In the data rows, the value 128 means zero.
Here are some numbered points:
[119 124 134 131 127 126 120 132 132 127 126 111 122 122 117 125 121 121
 120 124 119  96 115 136 126 108 144 138 122 117 104 109 134 123 101 140
 128 132 127 129 117 117 122 107 110 117 126 121 147 130] 0
[113 123 137 119 117 139 126 143 107 133 111 135 127 127 123 127 124 110
 131 128 134 115 127 107 114 111 158 104 124  96 121 113 118 107 109 122
 121 121 126 137 123 117 127 112 122 120 131 121 134 126] 1
[130 142 133 133 132 124 125 134 112 129 114 129 127 124 144 134 110 132
 123 128 116 109 135 133  87  97 151 118 121 106 119 112 142 125 148 124
 131 116 123 158 128 115 118 113 116 135 128 122 120 124] 2
[119 132 123 129 134 130 125 134 119 118 114 133 126 121 161 138 129 129
 139 119 126 103 134 141 129 128 119 127 123 118 103 108 145 120 114 122
 115 108 127 135 123 111 119 109 121 128 128 125 133 124] 3
[123 126 115 125 117 129 131 118 120 146 126 121 113 126 127 133 105 113
 126 115 120 111 128 193  99 111 132 117 124 102 124 112 115 108 130 121
 132 128 126 152 122 113 119 110 111 129 135 122 134 125] 4
[122 150 114 127 120 119 118 149 117 112 128 118 113 122 137 141 135 116
 128 123 131 101 112 141 116 106 157 163 124 115 116 122 119 113 148 121
 117 119 129 159 129 104 124 146 112 131 134 153 130 146] 5
[201  86 175 147  89 158 108 103 115 115  92 255  78 180 178 111 108 192
 152 155 118 255 124 255  69 163 233 163 148 123 255  99 117 255 255 167
 106  72 102  84  88 167 128  71  97 118 118 193 229 182] 6
[137 110 126 133 124  99 149 125 172 132 170  88 133 133  82 116 119 130
 106 141  97 164  79 122 141 120  81  93 150 255 118 194 140 195 150 156
 131 186 112  76 124 181 171 169  88 133 123 103  92  92] 7
[119 126 130 131 135 114 121 118 103 155 116 147 120 125 132 124 124 122
 128 124 125 102 108 122 115 119 142 142 126 124 101 116 121 109  98 118
 123 121 129 131 127 102 119 106 113 129 129 121 124 132] 8
[112 124 124 147 154 124 111 165  79 168 171  96  97 123 107 102 112 109
 158  77 139 106 157  72 101 194 155 132 126 121 120 111 113 119 125 119
 136 116 110  93 104 109 109 108  98 210 142 121 119 252] 9
[134 107 128 132 117 121 114 107 107 115 113 120 126 121 119 124 164 104
 130 105 116 117 120  95 120 106 115 134 127 109 129  99 140 102 129 126
 104 109 125 124 114 117 122 123 132 129 129 136 120 107] 10
[135 117 135 130 134 125 125 142  99 132 137 134 130 123 124 123 126 121
 129 124 129 105 125 108 123 131 111 126 122 117 121 109 114 111 110 128
 118  99 130 144 127 111 123 134 113 121 129 131 125 140] 11
[125 118 149 125 114 149 140 150 118 155 116  88 134 145 117 102 100 192
 140 105 213 107 111  99  84 176 147 123 124  92  96  94 101 157 153 111
 142 111 129 119 150 120 134 198 104 102 135 112 112 145] 12
[139 134 135 129 133 112 143 130 106 131 135 117 120 127  85 110 118 126
 115 135  97 156  83  98 173 105  91 103 138 255 123 148 137 156 109 141
 140 115 123  86 116 161 147 161  99 127 117 108 104  94] 13
[108 147 135 125 157 137 131 137 101 128 132 138 131 125 147 131 119 120
 127 139 147 103 126 116 112 116 128 130 122 121 125 112 133 110 112 135
 113 100 133 124 123 110 120 139 115 129 131 130 125 114] 14
[136 110 131 125 143 149 125 112 120 145 128  97 137 128 131 116 123 167
 133  99 150  85 122  94 118 146 120 138 129 106 117  91  94 117  95 108
 158 154 117 105 114 108 116 121 105 114 125 119 104 134] 15
[117 120 106 119 157 113 147 131 141 114 186 103 109 118 103 131 108 124
 128 137 116 111 132 144 176 117 110 113 134 106 143 119 123 107 102 109
 120 118 122 153 142 115 119 119 125 132 123 113 115 121] 16
[125 120 116 131 128 128 126 135 115 134 112 108 130 123 133 131 136 123
 130 134 126 111 112 135 115 115 118 123 122 110 130 108 113 115 130 117
 129 132 127 137 123 112 115 118 107 125 126 119 126 116] 17
[119 134 129 127 124 121 136 135 105 136 132 132 133 125 130 128 137 131
 133 126 129 100 128 156 142 120 131 107 122 101 119 109 133 122 115 127
 120 135 128 124 130 101 124 157 114 126 127 122 131 125] 18
[113 129 118 132 126 130 122 137 106 120 106 141 123 125 128 131 127 114
 135 105 125 104 109 118 115 124 123 117 120 115  92 115 138 132 131 125
 116 132 126 133 125 105 118 136 116 123 129 153 122 119] 19
[123 110 140 159  82 105  97 158  72 120 101  82 209 161 195 101  82 221
 123 190 219 205 133  87  78 255 131 255 124 178 154 183 116 255  90 119
 238  86 167  97 185 116 140 255 142  91 134  87  97 124] 20
New points follow, each followed by the numbers of its two nearest points above, looking only along the 2 directions in which the numbered points spread most, nearest first.
[156 164 157 156 100 146  97  99  84 102 129 149 241 142 157 134 104 145
 110 187  99 192 168 138 100 208 121 255 122 128 187 208 110 155  89 118
 150 102 146 219 167 104 122  89 146 146 123  94 118 182] : 12 7
[119 135 120 121 118 122 112 128  98 142 136 100 110 121 179 145 127 136
 135 109 146  93 120 101 162 105 118 168 123 108  99 108 105 119 119 112
 119 138 122 159 118 108 125 128 108 142 138 148 117 127] : 11 16
[126 129 141 137 127 129 122 119 129 123 153 146 122 116 125 129 125 129
 130 117 120 106 123 105  89 128 112  97 122 104 149 115 116 107 111 119
 132 121 131 125 115 110 126 121 124 128 125 129 140 148] : 3 1
[115 126 124 124 121 131 123 127  95 118 121  98 117 130 128 132 106 121
 140 125 153 135 120 164 108 113 115 121 124  98 109 124 125 117 117 132
 123 120 128 145 123 116 123 122 123 117 126 143 122 148] : 5 3
[128 150 107 122 111 129 117 113 107 126 130 108 110 124 129 142 121 135
 127 111 144  91 116 106 136 108 127 101 123 113 118 103 118 106 120 113
 122 149 130 159 126 105 133 122 112 131 139 152 128 132] : 16 10
[131  93  85 131 177  92 211  92 250  93 111 103  78  99  75 112 136  94
  95 255 108 255 255  79 255 132  77  95 179 114 255 165  89  71  89 137
  87  70 160 189 245 255 200 255 255  82 101  90  88  81] : 13 7
[131 132 117 128 122 121 124 120 137 131 115 159 120 118 120 130 138 113
 133 126 135 107 115 153 121 127 122 141 124  99 107 114 124 110 124 112
 115 137 127 150 123 109 117 113 114 131 129 118 127 119] : 1 3
[119 132 120 125 137 133 128 129 114 122 134 126 124 118 130 113 119 118
 124 122 125 104 122 136 103  99 112 134 123 102 110 115 137 116 102 135
 116 117 128 155 126 111 121 111 115 124 133 138 133 130] : 10 0
[113 132 141 145 133 129 121 135 102 138 124 104 115 125 141 129 116 114
 130  99 115 117 131  96 148 119 124 131 127  98 105 120 122 106 139 124
 133 125 125 145 123 112 123  96 110 160 134 131 133 115] : 10 0
[147  92 158 119 124 149 111 117 176 126 122 109 151 129 118 134 113 119
 138 107 117 170 131 216 166 105 146 132 135 155 111  93 162 132 115 116
 126  92 120  83 116 177 129  81 124 121 135 124 128  95] : 2 5
